In the data rows, zero lies at 4.5, halfway between 4 and 5.
Some points, one per row:
[4 4 4 5 3 4 2 4 5 3 1 4 4 3 2 6 5]
[4 4 5 4 5 3 4 7 3 5 2 5 5 3 4 5 7]
[4 4 4 6 2 4 1 3 4 3 1 5 4 4 0 7 4]
[5 4 6 4 5 2 4 7 4 3 2 5 5 3 2 4 6]
[5 4 3 5 3 3 1 4 5 3 1 3 5 4 4 7 5]
[2 5 5 9 5 9 9 0 3 9 7 9 4 8 4 1 7]
[4 4 4 6 3 4 1 4 3 4 0 6 4 4 5 4 5]
[4 4 3 6 2 5 1 4 5 4 0 4 4 4 0 6 5]
[4 5 4 2 7 0 6 5 3 0 9 1 2 5 6 6 2]
[5 5 4 6 5 8 6 2 4 7 6 6 6 5 5 3 5]
[5 3 3 2 4 0 2 9 5 0 2 4 3 3 4 5 4]
[3 5 6 9 5 9 9 0 3 9 6 8 4 8 5 1 6]
[4 7 4 6 7 9 9 0 5 9 9 6 4 8 5 2 3]
[4 4 4 4 3 3 2 5 3 4 1 5 5 4 5 7 5]
[5 4 3 5 3 3 1 4 4 2 1 4 6 5 4 7 5]
[5 3 5 3 5 2 3 8 2 2 2 4 5 2 5 5 6]
[5 4 4 3 5 0 3 7 3 3 1 4 3 3 5 6 5]
[5 5 5 4 7 6 7 5 6 6 8 4 6 5 6 2 4]
[4 5 6 4 5 2 5 7 5 4 3 6 6 3 7 4 7]
16 more points follow, each with its number after it:
[5 4 5 4 6 4 6 5 5 2 9 2 5 5 5 4 1] 0
[5 5 5 4 4 2 4 7 5 4 3 5 5 3 5 6 5] 1
[3 5 5 8 5 9 9 0 6 9 7 8 4 8 6 2 6] 2
[6 3 3 2 3 0 2 8 4 0 2 4 3 3 6 6 4] 3
[7 4 7 2 9 0 7 9 7 1 9 2 6 6 6 5 2] 4
[5 3 4 2 4 0 2 9 4 0 2 4 4 2 3 6 4] 5
[6 5 5 4 6 7 7 5 6 6 9 6 6 4 7 2 3] 6
[4 4 3 5 3 4 2 5 3 4 1 5 6 5 2 5 6] 7
[4 6 5 8 6 9 9 0 3 9 9 8 5 9 2 0 5] 8
[5 4 5 5 3 3 1 4 5 2 2 4 6 4 4 6 5] 9
[4 4 3 5 2 4 1 4 3 5 0 5 5 4 4 5 5] 10
[5 5 4 6 4 9 7 1 6 9 8 6 4 5 3 4 5] 11
[4 5 4 5 4 3 3 5 1 5 2 5 4 5 5 6 6] 12
[4 4 2 6 3 4 1 4 5 4 1 4 4 5 3 6 5] 13
[2 7 5 5 8 7 9 1 2 8 9 4 6 9 8 5 4] 14
[6 3 4 3 5 3 3 6 3 1 5 2 5 5 4 5 2] 15
Which of these numbered points is nearest to each point below, ignoring the 3 directions in which the first points spread most? Its number follows each.
[4 5 5 3 4 6 5 4 4 2 7 1 5 3 4 4 2] > 0
[2 7 5 5 7 5 9 3 4 8 9 5 5 8 7 5 6] > 14
[4 4 4 5 2 4 2 4 6 3 0 4 3 4 4 6 4] > 2
[5 4 4 5 3 3 2 4 5 2 1 3 6 4 4 7 5] > 9
[5 6 6 4 7 9 8 3 5 9 9 5 4 5 4 2 4] > 11
[4 5 5 7 5 8 7 3 1 9 4 7 5 5 6 3 7] > 12
[4 4 4 5 4 3 2 5 5 6 2 4 3 4 3 5 6] > 13
[5 4 4 5 3 3 1 4 5 2 2 4 5 5 4 7 6] > 9
[5 3 4 2 4 0 2 8 6 1 2 4 4 3 5 6 5] > 2
[4 5 4 2 6 0 5 5 8 2 9 3 3 5 7 5 2] > 2
[6 3 3 2 4 0 2 8 5 0 0 4 3 2 5 5 4] > 3
[4 5 6 6 5 9 8 1 5 7 6 5 5 6 4 1 4] > 0
[6 3 4 2 3 0 1 8 6 0 1 4 3 3 7 4 4] > 3
[6 3 5 2 4 0 3 9 3 0 2 4 4 2 4 4 4] > 5
[4 4 4 6 2 4 1 4 3 5 0 4 4 4 5 6 5] > 10
[6 3 3 2 4 0 2 8 5 0 1 4 4 2 6 7 4] > 3
[4 4 3 6 2 4 1 4 4 5 0 5 4 4 5 6 5] > 10
[4 5 4 4 4 3 3 5 3 5 2 5 4 5 5 6 6] > 12
[6 6 5 5 5 9 7 1 5 8 9 5 6 3 6 2 3] > 6
[4 4 4 4 6 3 4 7 5 4 1 5 4 4 5 3 7] > 13
[4 4 4 5 4 3 3 4 2 5 2 5 4 3 7 5 6] > 10
[4 4 4 5 4 3 3 5 4 4 2 4 5 4 6 6 6] > 13
